[[ 7.16  4.02  2.22 -0.42 -0.84]
 [-0.08 -0.07  4.30  0.52 -4.66]
 [-4.24  4.13  0.74 -5.53 -2.42]
 [ 4.13 -5.78  1.43  2.01 -6.71]]
|
[[ 4.02  2.22]
 [-0.07  4.30]]

[[-4.71  6.09 -7.04]
 [ 7.62 -4.64  2.52]]
|
[[ 6.09 -7.04]
 [-4.64  2.52]]

[[ 1.27 -3.33  6.91]
 [ 0.77 -1.23  0.56]]
|
[[-3.33  6.91]
 [-1.23  0.56]]

[[-0.21  2.99  6.79]
 [ 3.97  0.04  7.85]
 [ 0.93  1.59  4.99]]
|
[[2.99 6.79]
 [0.04 7.85]]

[[-1.44  7.14 -0.37  0.01]
 [-0.51  7.14  0.18  0.55]
 [ 1.07  7.14  0.77  0.13]
 [ 1.71  7.14  5.00  3.38]
 [ 5.72  7.14 -0.96 -3.18]]
|
[[ 7.14 -0.37]
 [ 7.14  0.18]]

[[-7.76  7.80 -7.22 -7.89 -5.89]
 [-7.30  6.85 -6.91 -7.47 -6.07]
 [-7.58  7.70 -7.57 -7.40 -5.99]
 [-7.39  7.50 -7.45 -7.49  4.22]]
|
[[ 7.80 -7.22]
 [ 6.85 -6.91]]
